In the rows, zero is written as 128.
Each path below is one point turned by a fixed rotation once a step. After each direction that follows a path, write how fast that rotation turns it, in degrees each step (0 if it stays still).
Each turn is a multiple of 5 degrees from 10 to 175, or 0.
Each row of a path follows its step; steps can be skipped.
path 1
step 0: [130 133 124 128 122 122 145 139 135 116 119 125 131 125 128 140 138 134
 120 141 120 130 135 123 103 122 125 135 120 126 129 132 121 133 128 125
 124 131]
step 1: [110 128 118 129 141 129 125 135 133 121 134 129 136 134 130 123 111 128
 125 123 114 131 120 129 114 125 125 133 108 128 132 129 128 141 125 119
 122 128]
step 4: [123 115 139 131 115 121 141 115 126 138 130 137 136 133 128 117 132 134
 112 129 138 124 130 125 139 127 129 124 142 126 125 135 122 116 126 135
 136 130]
step 9: [135 117 128 134 131 137 117 137 129 122 124 141 127 125 136 129 131 126
 119 127 124 145 120 128 113 126 116 136 127 115 123 123 116 126 133 121
 116 137]
step 11: [131 130 139 113 143 126 140 138 121 119 130 135 126 132 128 142 130 147
 122 137 126 127 125 135 124 136 131 129 135 134 114 130 134 122 130 130
 140 134]
step 12: [115 128 120 118 121 113 145 126 138 118 137 135 145 123 122 129 124 128
 125 132 126 115 128 133 126 132 128 131 129 138 132 139 139 126 118 127
 135 124]
step 13: [110 123 134 141 127 119 140 119 121 129 133 118 128 134 131 126 129 135
 125 128 122 133 129 117 123 119 124 138 132 135 132 142 127 145 117 136
 136 130]
step 15: [132 123 140 142 135 135 126 116 128 147 125 116 117 126 126 124 135 127
 131 125 129 125 129 129 150 124 144 118 125 125 127 133 129 125 137 124
 125 133]
step 17: [134 123 128 126 108 132 132 122 131 139 117 128 124 133 134 126 128 127
 118 119 135 123 119 131 113 136 119 119 129 128 135 120 119 125 143 139
 114 126]
[129 129 127 130 127 124 128 133 133 128 132 131 127 125 127 130 130 127
 131 128 127 132 130 126 128 136 128 128 129 124 131 125 129 128 125 126
 130 128] => 160
[126 126 128 126 124 129 128 130 129 130 129 128 126 128 127 131 125 129
 130 125 126 134 128 127 126 119 132 124 128 129 129 127 132 126 126 125
 127 131] => 55
[126 127 123 133 124 130 131 129 129 128 124 128 124 123 131 129 130 127
 133 130 126 123 125 128 129 128 127 129 127 131 129 130 129 123 130 127
 129 129] => 145
[123 126 126 128 128 122 126 130 127 130 133 132 127 129 129 125 134 132
 128 131 128 128 128 131 127 126 131 128 124 130 127 133 130 131 130 127
 130 125] => 35
[130 126 125 132 132 130 127 128 129 131 124 127 128 126 127 126 126 129
 125 133 123 127 132 130 129 125 126 126 127 126 131 126 130 135 125 124
 130 126] => 55
[128 128 127 128 130 125 129 124 126 131 132 127 125 128 122 124 125 130
 127 131 125 125 129 122 126 130 126 127 127 127 127 131 131 124 126 129
 126 133] => 35
path 2
step 2: [130 117 123 123 124 134 124 116 135 126 125 132 127 125 137 116 118 118
 132 128 142 125 142 137 112 127 132 135 130 136 117 131 132 108 116 127
 124 131]
step 3: [123 124 128 124 127 122 137 136 127 135 130 127 126 122 142 142 129 128
 116 137 113 141 121 133 113 127 121 137 128 139 115 136 115 129 129 137
 139 133]
step 4: [112 130 128 119 141 137 116 119 138 128 130 137 127 138 116 136 117 125
 130 131 125 126 120 116 135 130 120 126 130 137 135 138 122 121 118 142
 115 130]
step 5: [144 128 122 132 134 120 134 137 135 120 137 132 115 122 128 120 129 122
 116 133 131 125 128 126 119 120 126 131 131 129 120 147 141 111 129 124
 116 119]
step 7: [129 127 122 125 138 129 127 125 138 123 135 137 131 143 122 121 144 126
 119 118 131 130 110 108 130 117 127 129 124 134 128 122 134 136 124 144
 131 130]
step 8: [131 120 133 116 121 136 129 118 126 125 133 129 129 121 122 130 121 118
 117 118 142 118 137 126 126 119 125 133 140 127 124 141 144 127 121 113
 137 117]
step 13: [123 133 116 117 117 133 134 129 130 132 127 130 151 138 130 119 139 124
 122 128 125 140 121 119 117 133 121 127 121 130 120 134 124 129 123 144
 119 129]
step 15: [127 120 119 110 130 123 141 126 130 126 129 129 122 125 138 108 117 126
 128 136 126 108 140 119 121 129 121 124 136 132 126 122 129 116 125 133
 129 124]
step 16: [132 116 118 123 122 118 125 126 135 140 144 132 134 128 136 141 131 133
 110 124 125 130 116 133 132 142 118 130 123 124 113 131 129 132 133 139
 130 129]
[127 125 131 130 130 126 123 126 131 132 129 131 128 134 129 129 127 129
 132 125 131 130 127 130 126 130 128 130 125 129 126 123 132 125 132 129
 123 126] => 155
[123 127 133 128 124 132 125 125 129 127 128 132 127 123 127 129 126 124
 128 130 132 124 127 132 128 132 126 126 125 124 130 129 128 130 127 130
 129 128] => 170
[124 125 131 131 127 127 126 131 124 126 131 128 126 126 130 124 126 124
 126 126 121 127 132 127 125 128 130 127 128 126 126 125 130 123 129 125
 130 129] => 115
[128 130 129 132 129 125 127 130 128 127 129 127 126 126 127 126 129 129
 123 127 129 129 125 129 131 131 131 126 131 123 132 131 126 126 132 129
 119 130] => 60
path 3
step 0: [140 133 137 117 123 136 125 139 115 130 140 114 125 124 124 116 134 131
 122 140 125 131 120 131 118 140 118 129 137 132 113 124 124 134 130 131
 129 116]
step 2: [140 136 134 119 131 117 130 114 124 133 138 116 126 120 121 117 123 130
 131 116 126 123 126 127 133 113 136 137 137 135 135 114 127 131 121 145
 124 131]
step 5: [123 124 141 128 121 134 117 134 129 132 134 128 139 130 133 146 131 116
 128 128 122 152 124 124 134 128 129 124 115 113 129 135 135 116 128 130
 129 134]
step 7: [127 127 116 123 127 139 127 114 121 137 141 139 138 136 143 127 129 126
 122 124 117 133 129 133 122 128 116 125 144 126 118 141 135 134 136 128
 130 137]
step 10: [136 129 142 129 131 120 122 134 122 114 112 116 128 130 126 143 114 136
 131 113 133 119 129 127 112 134 123 126 131 125 136 129 117 137 128 132
 124 123]
step 11: [124 120 133 122 123 117 125 132 132 122 114 128 129 106 119 112 137 129
 116 129 121 118 127 140 129 141 126 125 121 135 139 136 127 136 121 128
 135 126]
step 13: [122 131 126 122 123 113 125 140 121 127 134 134 125 120 125 125 141 121
 127 144 111 134 134 113 137 120 137 131 130 138 130 117 123 126 121 119
 116 128]
step 14: [125 128 129 138 131 140 138 134 128 119 146 130 133 139 134 119 133 129
 132 114 125 126 126 131 129 114 140 131 129 135 135 115 142 125 132 114
 122 136]
step 16: [130 131 134 145 130 123 131 122 141 140 135 129 122 139 131 128 138 130
 131 127 140 129 122 139 134 125 129 129 108 116 114 129 133 136 134 121
 142 122]
[126 129 124 126 121 124 123 130 129 127 129 129 132 126 126 124 130 131
 130 129 126 132 128 128 129 124 124 127 128 130 128 133 128 128 132 132
 130 129] => 170
[127 131 131 127 130 129 128 131 131 134 134 123 124 130 124 129 127 127
 127 131 131 128 126 131 131 124 132 130 129 128 128 129 131 125 131 132
 130 129] => 25
[127 131 130 125 131 127 125 132 128 124 128 131 126 130 132 126 129 132
 128 126 126 125 126 128 129 130 134 130 134 126 126 132 129 131 130 127
 124 130] => 100
[128 126 126 127 126 128 127 125 134 129 129 127 127 135 129 132 132 131
 126 127 128 129 128 128 133 135 125 129 131 127 130 126 127 126 131 128
 129 129] => 35
path 4
step 3: [128 137 135 133 123 114 129 135 120 116 123 132 129 121 127 125 116 109
 133 125 128 124 133 118 123 121 128 138 112 133 122 138 137 119 137 127
 123 118]
step 4: [129 122 132 120 119 124 120 136 143 117 124 140 126 141 133 131 123 127
 123 144 125 108 127 135 124 130 129 139 124 130 125 121 121 115 128 121
 129 123]
step 8: [132 123 127 130 134 125 136 127 131 142 132 136 132 125 112 137 123 125
 133 148 117 115 131 124 146 115 132 135 125 132 125 120 133 137 123 125
 123 129]
step 9: [126 135 135 128 137 121 145 115 123 120 124 130 115 131 113 134 130 128
 117 135 130 122 128 132 139 132 126 120 136 139 131 132 115 121 133 134
 119 117]
step 11: [138 128 128 123 132 125 120 127 118 130 125 139 132 139 135 140 122 125
 123 138 130 138 124 103 126 138 123 126 118 144 131 138 126 127 128 129
 125 123]
step 14: [138 136 138 111 133 116 127 126 138 116 126 129 127 139 135 132 128 131
 122 131 126 123 115 136 123 116 134 129 123 134 131 112 126 130 129 120
 140 135]
step 16: [132 136 132 129 136 119 132 123 140 133 117 133 135 138 110 123 128 122
 131 127 124 128 136 114 130 132 142 130 119 118 123 121 128 120 128 143
 135 137]
step 17: [126 129 119 127 128 136 137 131 125 129 123 130 104 125 119 126 134 126
 128 138 122 126 125 119 141 136 129 145 127 135 124 115 128 125 135 129
 144 124]
step 18: [132 124 112 116 135 122 139 126 130 130 136 138 124 125 114 142 128 121
 133 139 137 123 128 126 135 128 140 114 139 135 129 123 128 129 116 122
 131 133]
[124 126 126 123 129 128 126 131 125 124 126 126 128 127 130 130 125 127
 129 130 129 132 133 127 130 137 130 129 129 126 127 126 127 126 125 124
 128 129] => 55
[126 133 132 128 128 122 127 129 124 126 128 122 124 130 127 126 127 130
 129 124 129 129 129 127 129 125 126 132 132 130 124 126 130 131 126 127
 132 130] => 155
[134 125 126 126 124 126 125 127 130 129 129 124 132 129 125 128 130 130
 127 133 127 126 132 131 126 126 131 128 129 123 123 124 127 131 126 128
 129 127] => 175
[131 130 131 125 130 131 130 127 130 129 127 125 127 128 126 126 127 119
 125 128 122 131 127 128 128 126 123 129 130 125 126 127 127 125 127 127
 123 129] => 55
[126 128 127 130 128 128 126 133 130 124 130 131 130 125 122 126 123 128
 129 131 125 127 128 127 129 127 126 126 133 130 127 126 126 128 135 128
 131 127] => 80
[126 128 129 127 128 130 123 126 128 133 125 129 131 129 127 124 125 129
 130 131 130 136 128 124 128 126 128 129 125 126 125 130 132 126 130 131
 130 126] => 80
